Each path below is one point turned by a fixed rotation once a step. After each direction that follows a path, write how fast that rotation turns it, in degrees each step (0 if it stays still).
Each turn is a multiple of 5 degrees from 10 to 175, or 0.
Each row of a path follows its step; steps can be skipped.
Rotation 1:
step 0: [ 14.0   5.5 -14.4  31.9 -20.1 -26.7  16.7  18.8  -5.6  20.9 -27.6  -7.4
  17.6 -37.9   5.3  36.1 -12.5  -3.1   7.5 -18.1  21.7   4.3   6.7 -10.5
  13.7  17.5   5.6 -21.2   9.4  12.8  -1.4 -34.5   4.1  -6.0   9.0   6.1
 -11.5  15.6   1.5  -2.8  -8.4  -4.4]
step 1: [ 27.4   4.8  16.3  24.7 -17.5  -5.1  14.6 -15.8 -10.4  24.3  13.0 -10.2
   1.0 -10.1  17.2 -23.4 -25.8   4.9 -15.4  -7.1  15.6  13.1  28.2   9.9
  -9.4 -33.8 -12.1  30.0   6.2  -1.4   0.6   7.4 -11.4  -8.4  -0.2  19.2
 -14.8  32.7 -11.1 -21.9 -13.6  14.8]
step 2: [ 20.8 -18.6   1.3  -8.4  15.7  34.6 -19.2   7.8 -15.0   6.6  19.6   2.2
  11.5  -6.8 -24.9  -2.8 -10.9  16.6  16.7   0.9  13.1   1.7  -0.7   2.5
  12.4  -7.8   4.3  15.3  -4.0  -3.6   9.6   2.6  27.2   9.3  14.1 -25.0
 -28.7   1.3  15.5 -10.8 -36.2  43.7]
step 3: [ 10.5  -9.7  -2.7   5.3  26.3  17.5  -8.0 -11.0  17.8  11.0  -3.5   2.6
   9.0 -21.3  -8.2  28.5  10.3 -24.7  -1.7  17.4  17.9 -35.1  -4.3  -4.4
  20.1  17.2  -8.0  18.6  30.9 -18.9   5.5  25.8 -21.4  29.4  28.0  -7.2
 -14.1   6.0  -7.2  -5.6   6.6 -14.2]
step 5: [-17.2   1.1   1.1   0.3  -1.7  10.6  -2.1  -9.4  10.4  26.4   2.8  -4.7
  13.9 -20.9   3.4   7.3  12.1 -36.9  14.5   0.1 -35.1  20.0  38.8  13.4
  11.3 -27.3  25.3  11.1 -27.7 -11.8 -17.5  -5.5   0.9  -6.8   3.6   8.6
  18.5  -3.0  28.6 -19.1  -5.6  12.2]
step 6: [-22.2  12.4 -27.3 -17.0 -29.1  17.2   5.1  17.4  -7.3  13.2  33.0  17.2
   1.1  -8.1   8.2 -36.8   5.4  -6.3  -1.5 -12.6  -2.7   9.7   1.4  -8.7
  14.5  18.7  38.9  23.6   9.0 -11.8   5.3  22.1  -6.5  10.2  22.8   9.7
 -17.4 -12.7   1.9  12.3 -15.3  -6.7]
step 7: [ 10.5   1.1  19.3 -42.6  31.3 -11.7   5.0 -13.9  27.3 -18.4   3.4  26.2
  -8.2 -19.8  26.1   3.7 -23.1  12.8  -4.2 -12.5  -7.3  -5.6   0.2  -8.5
 -11.2  19.0  24.5  -7.2   4.0 -12.6  11.5  41.9   9.7 -10.8  18.7  -0.2
  10.8   4.2   5.1   9.4  -8.7  -1.6]
step 8: [  3.4 -15.4  13.3 -13.4   7.7 -30.9   8.3  29.5  17.3   3.7   7.7  -4.9
 -25.9  -3.4 -16.1   5.5  -5.4 -16.0 -21.5  27.1  -4.0 -34.3  -3.4  -5.1
  -3.5 -12.3  -2.8  20.4 -22.7   1.2  14.7  -4.7  -3.0  -4.4  -3.9   3.4
  34.8 -33.9  23.7  24.2 -12.6  -5.9]
step 9: [-15.9  15.3 -21.1 -18.3  13.8 -21.6  -2.6  15.4  25.4  -8.9 -13.1   4.2
  15.5  -2.4  -3.2  -7.4   4.2   0.6 -15.5 -10.9   2.1  -3.8   3.3  20.1
  15.4   7.3  -2.9  17.9 -14.7  19.7 -58.3 -29.7 -14.7 -26.2   0.8   5.6
 -19.0 -13.9  11.3  11.1  -2.8 -14.2]
step 10: [  8.2   7.9  10.8   5.5 -17.5 -16.7  10.4  -8.6  -0.9  -8.1  12.3   2.1
 -12.2  27.3   3.5 -10.9 -12.0 -32.3  -5.7 -22.1  -0.9  15.4 -30.9  -3.7
  21.0  -1.9  14.8  12.9  -5.4  -2.5 -36.1   7.0  46.5  -9.2   1.1  20.0
   1.8  32.4  -4.4   7.0  -0.7 -23.2]
step 12: [ 19.6  -7.7  15.5  -7.5  12.9 -22.7 -18.6   6.8 -19.6   2.6 -26.4 -12.4
 -12.8  12.8 -16.0 -11.9   5.4   0.5 -41.6 -12.2  31.8 -17.2  22.4  -2.6
 -25.8   0.9  -3.4  17.6 -16.3 -18.5  15.2   3.2 -24.5  -6.9  13.2  13.2
 -28.2  19.4   3.7 -15.6   0.3  -7.6]
Speeds:
[ -2.3 -10.0   4.5   1.7   3.3  -6.0   1.0   9.9   7.2  -1.3   5.7  -4.2
   2.5  -4.6  -4.0   2.4 -10.0   0.2   1.1  -0.6   3.9   2.4   8.1  -6.1
   4.2   5.5   9.3  14.5  -3.3   2.2  -4.1   3.1   2.5   0.5   4.6   3.8
  -3.7   4.6   1.9  -3.6   6.7   0.9] : 0
[  3.3  -2.4  -5.9  -7.2  -2.6   2.3  -1.3  -2.4   4.8   1.8   3.1  -1.7
  -5.1  -4.6  -5.0  -0.9   6.3   0.2  -6.2   7.5  11.4   2.9   4.7   2.5
   5.9   1.6   9.9  -7.1   6.0  -4.8   2.4 -11.6  -0.7  -4.3  -0.9  -0.1
  -8.4  -4.2  -0.9  -4.3   4.8 -10.6] : 120
[ -5.0   8.8   5.9  -3.7   1.4  -0.3   2.9   0.8   4.3 -11.1   8.3   4.8
   2.9   5.6  -2.3   2.9  -2.7 -11.0   6.6   0.7   6.1  -1.6   5.4   3.9
  -6.5  -4.1   0.0  -2.9   0.9  -3.3   8.1  -4.2   7.8  -4.1  -5.4  -4.8
  -4.1  10.4   6.5   1.9   0.3   3.6] : 130
[11.8  4.9  2.8  7.5 -9.7  1.5 -7.7  4.5  8.1 -4.0 -2.3  4.3  7.5  4.2
 -2.3  6.0 -2.2  2.5  0.8  2.4  5.0 11.5 -4.2 -1.1 -1.4 -7.8 -3.8 -1.3
 -0.8  1.9  5.1 -0.5 -5.6  5.1 11.4 -0.3 -1.8 -1.8  1.1 -7.6  1.4  0.6] : 25
[-7.5 -2.2 -3.1  8.3 -2.2 -4.7  5.7 -1.8 -2.4 -2.6 -8.1 -4.6 -4.6  1.5
 -7.6  5.6  1.8 14.8 -2.7  6.4  0.3  9.1 -3.9  5.6 -3.9  0.2  1.2  1.9
  1.9 -5.0  0.6  2.2 -0.5  5.0 -6.3 -5.0 -3.6 12.8  6.1  3.0 -0.7 -2.0] : 20
[ -4.8   3.1   4.3   1.2   1.8  -0.3   5.5  -6.6   1.8   6.5  -6.8  -5.0
  -1.1   1.1  -1.3   4.0   1.0 -11.3   8.1  -0.4   3.0   8.2  -7.6  -2.6
  -0.6  -5.0   2.0   3.2   0.6   8.0  -9.8  -6.2  -1.9   0.4   1.7  -6.6
  -2.8  -6.1   0.7  10.2  11.9  -1.5] : 70
